Each named turn below is shown by a few rows before and after it. Which turns, in which order, take the first row of each later pair to the second? The first pair is answered.
rekub (before -> after):
[-12.6 -46.2 -47.3 -15.1  -1.3 -10.7 -13.1  40.3  31.1  -4.3  70.0 -38.7
  52.4]  ->  [-20.9  16.2 -21.9  19.9  33.5  40.8  68.0   5.6  23.0  27.8  -9.0   5.4
 -73.1]
[ 11.5 -11.7   5.0  -7.9  -5.2 -11.5 -14.4  14.3  18.7 -10.7  26.1 -22.4
  32.1]  ->  [ -5.5   0.8  -2.0   2.6   9.3  16.7  30.6   7.4  31.1   9.0   5.7 -14.4
 -23.2]
[ 11.7  -0.5  14.6   2.4  -0.6  -2.0 -18.5  -0.3 -18.6  -4.9   1.3   2.0
  10.2]  ->  [  3.3 -15.7  -3.3  -4.9   1.7   6.6  -2.4  11.6   7.0   3.8  22.5  -9.4
   5.9]
[ 10.5  22.9  27.3  -7.5  -0.7  -3.2  -8.0 -12.7 -11.1  -9.0  -8.1  12.9
   0.3]  ->  [  0.5  -5.3   3.3 -20.1  -8.4  -7.4 -14.7   1.6  11.6  -7.3  26.2  -0.7
  29.2]
rur (before -> after):
[-14.2  15.1 -28.9  -8.5  -1.6  -7.9  11.7  -9.5   4.0  -2.2 -38.9  10.8
 -23.9]  ->  [ -7.4  -9.5 -32.3 -16.9  -8.4 -24.8 -16.0   7.4   1.9 -13.6   1.7 -11.9
  26.2]
[  2.3  16.9 -17.8 -22.3 -28.6  -3.4 -20.7  -2.1 -12.9  -7.8 -22.4   3.0
  23.7]  ->  [ 11.0  -9.8  12.3   3.9  -2.5  -2.9 -25.5   7.9  -4.7  -6.0  40.1  -8.6
  27.8]
[-25.9  20.7  -9.8  47.1 -19.0 -17.0  18.8   3.6   3.4  18.7  -9.2  10.3
  -6.2]  ->  [-25.9  14.0 -23.1  35.7 -33.0 -30.3   0.3   4.3   1.6  13.1 -11.8   3.8
  15.9]
Kef (before -> after):
[ 32.8   0.9  25.3  20.0 -18.1  -5.4 -16.7   3.8   5.7  -4.8  30.0  -8.9
 -39.7]  ->  [  7.7   4.4 -28.4 -14.5 -41.2 -12.3   0.6   4.1  28.7   0.3   0.7 -13.3
 -44.7]
[ -6.5 -14.3 -32.7 -22.7  -4.8 -24.2 -14.7  13.2  -7.3   6.6 -15.9   0.3
   8.3]  ->  [  9.4 -12.6  18.8  13.9  24.6 -21.7 -13.3   8.5 -22.6   2.1  25.4   0.2
  -6.9]
[ 21.9  12.9  15.1 -14.2 -13.8  23.8 -26.8  12.7 -33.5 -31.0 -24.1 -26.1
  42.7]  ->  [  8.5   3.0  22.1  17.3  26.3  55.4  32.5  20.6  -0.3  -1.2  13.4 -35.4
 -22.5]
[-10.8  18.2  -1.3 -10.1 -11.5  -1.2  16.9 -15.1 -10.9  -3.9 -37.2  19.2
  -4.1]  ->  [  6.3  18.7  35.1  13.7   4.9   5.8   8.5 -15.8 -19.1  -9.5 -19.5  18.0
  -7.9]
Pairs:
Between the rows of a pair lie 2 to 3 turns.
[ 15.4  47.4  -5.7 -17.3 -11.5  -7.4 -21.5 -27.6 -37.4 -28.3 -71.4  27.7
  20.0]  ->  [ 19.0 -23.3 -22.9 -18.0 -10.9 -17.3 -35.8   7.5   4.5 -33.5  39.5 -20.9
  72.4] => rur, rekub, Kef
[  1.3 -11.8  33.2  33.5  36.3   6.6  -4.9   9.1 -14.6   1.2  33.5   8.5
 -30.4]  ->  [-25.2   7.2 -24.6  -4.5  18.2  13.3  26.0   8.4   6.1  13.4 -21.4   9.9
 -47.1] => Kef, rur, rekub
[-16.1   9.9  -4.3   4.0   9.7  14.6  53.9  -1.1  14.2  21.0  -8.6   8.4
 -36.1]  ->  [ -2.5  27.6   1.6 -12.7 -16.5  -5.5  20.3 -14.3 -17.1   3.6 -50.8  23.9
 -12.0] => Kef, Kef, rur
[-11.6  12.1 -40.6 -22.1 -24.3 -11.3   8.5  -3.8   5.0   4.0 -32.9  12.5
   8.3]  ->  [ 19.9   3.3  34.4  35.5  22.6   7.6  11.2  -8.1 -15.2  10.6  24.7  17.9
 -19.0] => rur, rur, rekub
[-17.1   6.5 -22.5 -18.8 -19.5   0.0  -0.8 -23.4 -10.6  15.9 -57.7   9.2
  -4.8]  ->  [ -2.5 -42.6  15.3  20.7  15.1   7.4   1.8  -2.0   5.9  21.4  44.6 -20.2
  -3.5] => rur, Kef
[ 17.1   0.2 -18.1 -14.6 -19.2 -20.9 -18.9   5.9 -20.6 -13.4 -20.4  -3.8
  28.5]  ->  [ 25.5  -4.4  27.9  30.1  26.3   0.6   6.0  10.1 -16.6   0.4  25.5  -3.2
  -9.4] => Kef, rekub
[ -4.2 -31.6  -5.6   6.6   0.0  -2.1  12.0  13.3  21.1  12.8  43.5  -6.9
  17.3]  ->  [  9.9 -12.8  39.8  34.7  18.6   5.5  12.7  -4.8  -9.2  13.9  30.0   8.4
  -3.8] => rur, Kef, Kef
[  0.0 -16.1 -35.7 -36.2 -31.4 -17.3 -14.1   8.1  -3.4 -15.7  -4.2 -10.1
  31.6]  ->  [ -8.1  11.5 -32.7 -30.6 -27.3  -2.4  18.2  -5.5  -5.5  -6.7 -48.5   8.7
 -14.6] => rur, rur, rur
[-20.5 -40.4 -25.4  -3.7   7.3  -8.4 -19.4  36.1  11.1 -10.2  58.5 -12.1
   6.1]  ->  [-36.6  10.6 -48.3 -26.1 -16.1  -0.5  -0.5  16.1  -4.9  -6.9 -41.5  15.5
 -27.2] => rekub, rur
[ 27.2 -26.7  33.1  40.3  26.4   6.8   3.8  16.5  27.3   5.1  62.3 -23.1
 -20.1]  ->  [  8.5 -44.5 -27.1  -0.6  -1.7  -4.7  -1.3  32.1  54.7   7.9  47.1 -38.1
  -1.8] => Kef, rur
[ -8.7 -11.0 -42.5 -34.1 -27.3 -13.3  -2.0  -3.7  20.4 -10.2  -7.7 -15.7
  35.0]  ->  [  1.7 -19.3  17.3  21.7  23.0  11.4  19.8  -3.2  25.5   4.8  51.3 -13.0
 -11.3] => Kef, rekub
[  7.6 -24.2 -32.1 -23.6 -12.5 -19.2  18.0  52.3  18.4   8.2  38.5 -31.7
  16.6]  ->  [ 13.4   0.3 -28.2 -39.8 -41.3 -35.6  -9.9  33.0 -14.9  -6.1  -8.3 -12.2
  36.2] => rur, Kef
[ -7.7 -18.7 -34.6 -22.7 -32.9 -24.6 -34.6  12.0  -2.4  -5.1 -22.1  -2.5
  43.7]  ->  [-15.0 -48.2 -23.0   3.6   2.8   0.7   2.5  25.6  32.9   9.8  44.2 -20.6
  13.4] => rekub, Kef, rekub
[-19.0 -25.6 -41.1 -27.0 -10.8  -8.6  -8.7  14.0  17.4   6.1  11.5 -19.3
  38.5]  ->  [  9.5  24.4  34.7   6.0   4.0   1.4 -18.9 -17.5 -41.6  -3.7 -32.6  21.3
   3.3] => rur, rur, rekub
[-26.8 -16.1 -46.4 -26.5 -10.9   0.7  -9.1  29.3  28.8  10.8  22.1 -24.8
  35.2]  ->  [-27.5   4.7 -44.6 -37.6 -28.4  -6.0 -12.9  17.8  10.4   5.8 -28.1  -7.5
  30.6] => rekub, rur
[ -4.9 -40.6 -43.3 -26.5  -1.1  -5.7  24.3  23.8  48.1   1.0  10.8 -18.2
  27.5]  ->  [-11.1 -14.5 -30.4 -11.1   8.3  15.4  56.0  12.9  47.8   9.3 -18.3   4.2
 -19.8] => rur, rur
[ 19.7 -30.3  -1.4  -2.6   0.7  -7.4   0.9  11.2 -10.4  -9.8  11.5  -7.2
  42.1]  ->  [ -0.5 -16.4 -11.4   6.6  13.6  17.7  48.5   7.1   4.6   9.6 -10.9  -0.6
 -14.8] => Kef, rur
[ 17.2   2.0  25.9  46.6   2.1  -9.3  -2.9 -15.5 -11.2 -12.3  14.5 -17.8
 -25.3]  ->  [ -3.1 -22.6 -19.6  21.0 -11.8 -21.9  -8.2   8.6  16.1 -12.8  28.8 -38.0
   5.8] => Kef, Kef, rekub
[ -0.7 -17.7   3.6  -8.5 -14.7 -16.0 -35.4  18.4   2.5  -8.9  52.2  -7.7
  52.8]  ->  [ 11.2   8.5  54.6  28.3  18.4   8.2  -9.2  -0.6 -14.8  -1.7  48.8  13.8
  -5.7] => rur, rekub
[  6.2  21.8  19.6  20.5  -0.6  23.9  10.9 -11.0 -24.4  -5.7  -7.6  27.6
 -42.8]  ->  [ 11.6 -15.1  16.0  23.6   6.4  17.9   0.6   2.9  -8.9  -7.8  55.3   4.4
 -17.7] => Kef, rur, Kef
[ -2.7 -28.7 -37.0  -2.2   4.6   2.2  14.2  30.8  20.1  10.3  29.0 -11.0
  28.3]  ->  [  8.1  -9.0 -28.6 -17.9 -20.4 -14.7 -18.0  17.1 -13.1  -6.9 -17.2   3.1
  49.7] => rur, Kef
[ 13.7  11.2  -0.7 -20.8 -10.8 -11.4 -13.2 -11.9 -29.5  -3.1 -23.9  16.7
  -4.6]  ->  [ 23.2  -5.6  22.4   0.8   3.3 -14.9 -18.6  -9.2 -27.3  -4.2  17.7   9.5
  10.2] => Kef, rekub
[  0.5 -17.1 -12.3 -13.4 -14.4 -16.7 -26.2   5.8   2.1  -7.1  12.5 -15.5
  44.6]  ->  [-16.3   8.1  -2.8   7.4  19.2  16.9  33.3  -2.8  15.1  17.3 -13.5   6.1
 -44.9] => Kef, rur
[ 19.6 -30.8  36.2   8.4  22.3  -2.5  -1.4  -0.7 -12.1   8.6  54.1 -10.9
  -5.5]  ->  [ 23.4 -18.2  48.8  18.4  27.9   2.0   8.1  -9.8 -18.0  12.8  37.7  -4.7
 -25.9] => rekub, rekub
[-12.6 -37.6   5.3 -12.8  15.7  14.3  20.1  21.1  48.4  -9.3  31.8 -11.9
 -49.8]  ->  [-12.2 -47.7  -6.8 -22.8   2.2  -2.3  -5.0  28.5  42.5 -16.5  36.2 -22.1
 -11.9] => rur, rur, rur
[ -5.9  28.5 -35.0 -24.9 -10.2 -14.8  14.3 -14.4   7.1   1.8 -53.9  -6.2
  -5.8]  ->  [-16.6   1.8 -32.4 -14.4  10.8   6.0  38.7   1.3  32.9  14.1 -10.5 -20.4
 -26.1] => rur, rekub
[-13.2   9.4 -18.4 -18.6 -23.1 -28.2 -25.9   3.8 -11.1 -11.8 -29.8  11.1
  27.8]  ->  [ -1.7  12.2  31.3  34.3  25.4   6.8  12.2   1.5  -5.9   7.5  16.1  19.2
 -29.8] => rur, rur
[ 16.5   8.4  78.6  43.2  32.0 -13.7  -7.4 -24.2 -22.7  -3.0  -7.0  19.2
   5.2]  ->  [-11.9  11.0 -17.0 -29.9 -21.1 -32.8 -18.8 -12.6   3.1  -6.4 -72.4   9.8
  42.7] => rur, Kef, rur
[  9.2 -42.9  -1.8  14.0  34.8   2.1   9.0  28.7  25.8  13.6  75.5 -25.1
  16.0]  ->  [-22.1  20.7 -39.7  -8.3  20.2  21.7  50.2  -1.4  23.8  28.8 -44.6   7.5
 -48.8] => Kef, rekub
[ 13.4  10.7  34.8  41.3  19.3  33.8  -6.3  -6.1  14.6   1.9   0.6  17.7
 -37.0]  ->  [  2.0 -17.3 -26.5  -4.5 -27.4  -5.2 -44.0  15.7  30.7 -14.1   4.1  -6.6
  40.7] => Kef, rur
[ -3.4 -19.2  -5.9  -3.2  37.8  23.1  10.1  18.9  16.5  -1.0  45.7  -4.1
 -27.9]  ->  [  7.0 -15.7  14.1   7.7  41.2  20.1  -0.1  15.4   3.8  -4.8  49.8  -1.5
 -25.7] => Kef, Kef, rekub
[ -8.9  -3.5  37.9  38.9  21.5  10.9  36.7   5.2 -17.6  -6.4  11.6 -13.5
 -28.9]  ->  [  1.1  -2.6  17.4   8.1 -16.4 -26.7 -21.6   3.7 -42.9 -34.0 -17.5 -14.0
  38.7] => rekub, Kef, Kef
[  4.7  -5.9   7.4 -13.8  -4.9 -13.6 -29.1  -1.6  -8.6 -10.4  14.9 -18.0
  22.7]  ->  [ -7.9  -7.3 -21.1 -29.0  -6.9 -10.7 -17.2   5.9   3.3  -8.2   0.5 -21.9
  17.3] => Kef, Kef
[ -2.2   4.5 -21.6 -19.9 -27.3  -9.7 -14.6  -8.2 -21.9  -1.4 -53.6   0.6
  27.0]  ->  [ 11.4   0.2  -1.5  -6.3 -22.0 -18.2 -38.6  -5.4 -26.8  -6.6 -35.3  -0.8
  42.5] => Kef, rur, rur
[ -4.6  -1.3 -24.5  -2.1  21.1   5.8  45.7   7.5   4.4  13.4  18.2  -0.5
 -21.0]  ->  [ 10.0  26.9 -11.5 -11.0  -4.1  -8.6  22.7  -7.8 -33.3  -5.7 -28.1  19.9
  -1.4] => rur, rekub
[-10.8 -20.1  14.3   4.1  34.3 -29.3 -11.5   4.2 -48.7 -22.5  -3.9   7.7
  18.2]  ->  [-34.8 -37.1 -23.3  -7.8  38.8 -18.4  18.9  19.2 -11.4  -2.7   9.2  -8.4
  -1.2] => rur, rekub, Kef
[ 13.1 -15.1  -0.8   5.3  -2.4 -24.0 -19.1  -4.5  -3.2  -8.2  59.2 -17.1
  33.5]  ->  [ 25.3  22.7  23.3  12.8  -7.2 -24.9 -27.9 -23.1 -39.9 -18.0  14.6  13.9
  21.6] => Kef, rekub, rekub
[  0.7  -5.8 -42.5 -17.9  -6.0 -26.4 -10.0  17.0 -14.9   1.3 -54.0   2.5
  30.4]  ->  [  4.7 -12.1 -34.2 -13.9  -4.0 -31.6 -24.2  20.2 -23.6   0.0 -36.5  -4.5
  43.2] => rur, rekub, Kef
[  7.0  28.3  46.1   1.5   3.4  -4.5   6.2 -12.3 -17.2  -0.3  14.8  34.7
 -17.5]  ->  [  7.0  26.5  36.5 -14.0 -12.7 -14.8  -9.8 -10.8 -25.0  -9.9  -4.5  33.0
   1.0] => Kef, Kef
[ 11.5  21.0  39.9  20.2   5.4  12.3  24.2 -17.0 -13.1   8.5 -25.2  10.4
 -29.9]  ->  [ 23.9  18.2  26.2  -4.6 -26.0 -15.1 -17.2 -18.3 -27.2  -8.9 -37.9   7.7
  27.4] => Kef, Kef, rur
[  1.3  41.1  13.9  -0.3 -13.0  -5.8 -17.7 -27.5 -40.1  -4.4 -67.1  29.5
  -1.5]  ->  [ -9.6  35.2 -12.3 -22.1 -30.8 -12.6 -21.3 -18.0 -26.8 -10.1 -67.4  22.4
  21.4] => Kef, rur
[ -8.1   4.7 -44.3 -28.5 -47.4 -11.9 -41.6   2.7 -21.2 -24.8 -30.0  -5.1
  24.6]  ->  [ -5.2  40.1  14.0  12.8   2.0  30.1  -0.6 -17.5 -31.7  -3.2 -36.4  19.0
 -59.1] => Kef, rur
[-26.6 -23.3   4.6  27.3  39.8  25.7  40.7   6.3  10.1  24.1  51.1 -11.1
 -35.1]  ->  [  7.9 -25.7  29.9  20.6  16.5  -5.1 -30.1   4.7 -29.3  -9.7  57.6 -10.9
  41.5] => rekub, rekub
[ 27.8  39.9  66.9  30.3  10.0   9.4 -21.9 -33.1 -45.1  -6.6 -23.4  36.8
 -15.8]  ->  [-23.2 -22.6 -28.0   7.9  23.1  25.9  51.3  13.5  56.2  25.4  43.9 -15.2
 -35.1] => rekub, rekub
[-17.6  -6.9 -29.5 -13.7  12.2 -11.4   1.1  13.4  48.0  39.5  23.6  -8.9
  15.8]  ->  [-11.3 -15.4 -20.9 -12.8   2.6 -22.1 -14.7  13.5  35.8  29.4  24.6 -10.4
  35.6] => rekub, rekub, rekub
[ -4.7   7.4 -33.2 -34.9 -24.0 -23.8 -14.5  -6.8 -14.7  -7.7 -52.8   8.5
  33.6]  ->  [-15.2  -0.2  -8.7  12.5  27.2  19.6  53.0  -1.5  17.4  22.2  -1.4   8.2
 -47.7] => rekub, rur, rekub
[-14.3 -39.6 -41.0 -19.3 -18.5  -8.9 -13.5  11.4  22.7   1.5  21.6 -39.1
  54.3]  ->  [-12.4 -25.0 -52.0 -33.4 -25.5 -16.5 -11.5   3.9  18.5  -3.7 -10.0 -34.7
  50.1] => rur, Kef
[-24.5 -25.5 -28.9 -30.8 -16.3  24.6  24.2   2.4  11.8  32.4 -17.1 -11.3
 -18.2]  ->  [-15.5   1.3   1.2 -18.1 -10.3  29.4  26.6  -7.6 -15.0  32.3 -35.6   7.6
 -39.2] => rur, rekub
[-28.3 -43.7 -33.4  -6.5  20.1  26.0  40.9  28.8  57.3  19.3  52.0 -25.0
  -9.0]  ->  [ -6.8  29.0 -22.4 -40.1 -37.5  -6.8 -20.1 -17.9 -23.8 -15.6 -80.8  27.7
  22.7] => rekub, rur
[-10.0 -10.2   1.2   2.9  10.3  37.4  37.7   3.5   8.8   0.1  -6.7   4.9
 -27.3]  ->  [-16.7 -20.1  -4.0  -0.2   9.0  27.2  31.5   9.7  17.1  -2.6   4.9  -3.9
 -18.0] => rekub, rekub, rekub
[-39.0   3.5 -43.4 -30.5 -16.3  -2.7  19.0   8.8  19.1   0.6 -30.4   0.5
 -17.4]  ->  [ 14.5  12.8  57.9  32.8  12.2  -7.9 -19.4 -12.2 -35.2 -16.9   7.5  19.6
 -10.9] => Kef, rur
[  4.2  39.2  48.2   2.3 -10.0  18.2  18.7 -32.7 -49.6  -4.0 -67.0  25.3
 -22.8]  ->  [ 27.1 -21.0  69.8  19.4  -4.3  -3.4 -25.1  -5.8 -42.8 -24.3  42.6  -5.6
  50.1] => rur, rur
[-12.0  -5.3  15.3  12.5  30.2  32.2  16.2  -3.8  28.5  24.7   4.9  -6.9
 -26.1]  ->  [ -8.3  16.5   6.1 -16.4 -10.3   5.8 -26.3 -17.5  -6.2   2.3 -52.9   6.7
  19.5] => rur, rekub
[ 14.4  -0.4 -11.8  20.3  39.3  33.1  33.9 -12.6  40.3 -21.1  13.5  -5.7
 -31.8]  ->  [ 36.0  -8.6  15.4  34.5  32.2  16.1  -5.2 -15.9  16.1 -38.8  44.3  -9.2
   8.6] => Kef, Kef, rekub
[ 17.3  -7.4   5.7  -3.3 -14.3 -22.8 -38.0   0.4 -12.6 -12.7  17.2  -8.5
  52.6]  ->  [  4.1 -24.5   2.2  12.2  10.6   1.6  -2.4  17.5  18.2   6.5  56.4 -27.3
  22.6] => Kef, Kef, rur
[ 21.2  31.7  47.4  -0.6 -10.7 -22.5 -26.6 -35.7 -39.0 -18.5 -51.2  22.6
 -12.8]  ->  [  3.0 -43.8  15.6  16.1  23.3  -9.8   7.1  13.2  36.4   3.8  75.0 -31.0
  -2.8] => rekub, Kef
[-43.1 -24.6 -27.4 -34.3 -13.1  10.7  14.3  16.0  20.1  19.9  -8.6  -1.2
   6.1]  ->  [-31.1  -3.9 -14.0 -39.3 -31.2  -1.4 -12.5   4.4  -9.0   4.3 -34.4  17.9
  19.3] => rur, rekub, rur
[ 20.2  -1.7  -3.1 -13.8  -0.9   1.0 -16.7 -14.3 -27.4 -17.5  11.4  -6.7
  41.8]  ->  [ 16.7  16.6  27.9  15.3  19.9  24.7  14.1 -20.3 -27.1  -5.1  12.9   2.1
  -9.6] => Kef, rekub
[ 17.7   7.2  11.2  -0.6  -7.4  -2.5 -19.2   0.4 -25.3  -8.9  -9.0  10.9
  17.6]  ->  [ -3.7  11.5 -22.7 -12.5  -7.4   8.3   7.2   4.5  -3.0   3.2 -30.7   5.8
 -10.1] => Kef, rur
[-22.0   1.8 -40.7 -13.2 -30.3 -16.8 -34.0  18.4  11.4  -9.4  -3.2 -13.8
  22.1]  ->  [-28.9  -0.9 -47.7  -8.0 -14.3   2.7  -2.2  19.8  36.9   8.1  11.0 -21.2
 -16.1] => Kef, Kef
[ -5.7   5.9  -3.2  13.1   5.5  14.7  29.9 -21.3  20.6   3.8 -18.0  20.1
 -23.4]  ->  [ -5.6 -18.9 -28.5  -7.5 -17.2 -12.4  -8.2 -13.3  17.0 -14.3  -1.4   3.2
  40.8] => Kef, rekub
[ -7.3   2.3 -20.7 -25.5 -16.4 -12.2  -9.3  -0.7  -2.7 -12.5 -23.1   2.3
  13.0]  ->  [  3.1  10.5  -3.8 -15.6 -10.8  -9.3 -16.4  -6.4 -13.1 -15.7 -25.5   7.8
  11.4] => Kef, rur, rur
[-10.6  22.5 -22.4 -21.3 -19.9  -4.9  -6.9  -0.2  -9.6  -6.1 -63.7  11.6
   9.1]  ->  [ 10.4  24.9  24.5   6.3  -0.9  -1.0 -11.5 -10.6 -36.8 -10.2 -48.9  21.2
  -3.4] => Kef, rur
[-18.4 -18.0   0.5  -2.9  12.8  11.9  33.6   8.4  25.8  24.2  41.0  -8.6
  -7.0]  ->  [ -9.5  26.6   2.1 -27.1 -23.5  -5.7   1.1 -15.4 -25.1   2.4 -43.2  21.1
   8.7] => rekub, rur
[ 14.6  15.1  14.9  -6.7 -42.8 -16.3 -14.9   7.2  -8.9 -32.1 -25.3 -16.4
  35.1]  ->  [  3.3 -12.4  21.1  16.4  -5.5  13.9  27.3  26.5  26.3  -6.7  40.3 -35.3
   1.0] => rur, rekub
[ 16.7  23.3  38.6  24.9  32.2  14.0  10.8 -12.8 -13.7  12.8  -5.4  12.8
 -45.5]  ->  [  6.5  16.8 -19.9 -30.9 -22.8 -24.6 -33.7  -5.4 -20.1 -11.2 -46.9   4.0
  25.2] => Kef, rekub
[  0.6 -27.9  -7.8  -3.5  29.1  14.6  13.8  -0.8  45.7  32.9  60.5 -44.7
  39.8]  ->  [ 29.3 -12.1  30.3   4.0  20.9 -10.4 -31.5 -14.6   4.9  13.1  57.1 -33.5
  72.4] => rur, Kef, rur
[ 14.3   4.4  21.8  36.7  31.1  19.9  42.2   7.6  -2.4   4.9  36.4 -15.2
  -9.4]  ->  [ 23.9  -7.1  25.0  31.6  16.0   2.9   8.8  11.0 -14.4 -11.9  52.8 -21.8
  28.0] => rekub, rekub
[ 22.7  14.8  19.8  20.4  31.5 -16.7  -0.1 -12.9 -14.1 -18.3  31.0  -0.7
  21.7]  ->  [ -6.1   3.3 -45.0 -17.9   8.3 -20.2  15.9   2.2  18.1  -7.1   9.4 -11.9
  29.2] => rekub, Kef
[16.1 -9.4 -1.0 36.1  9.4 19.0  9.1 16.0 25.9 20.0 29.9 17.0 13.2]  ->  [ 30.5   0.9   2.6  27.5 -12.8  -5.6 -25.0   4.6   0.0   5.0   6.9  24.3
  52.0] => rur, Kef, rur
[-17.3 -23.9 -15.0   6.6  33.6  20.2  35.2   9.8  37.4  20.5  34.1  -8.7
 -34.3]  ->  [-14.0 -39.9 -21.5  -1.2  23.6   9.4  22.3  13.2  40.1  12.0  53.6 -15.4
 -11.0] => rekub, rekub, rekub
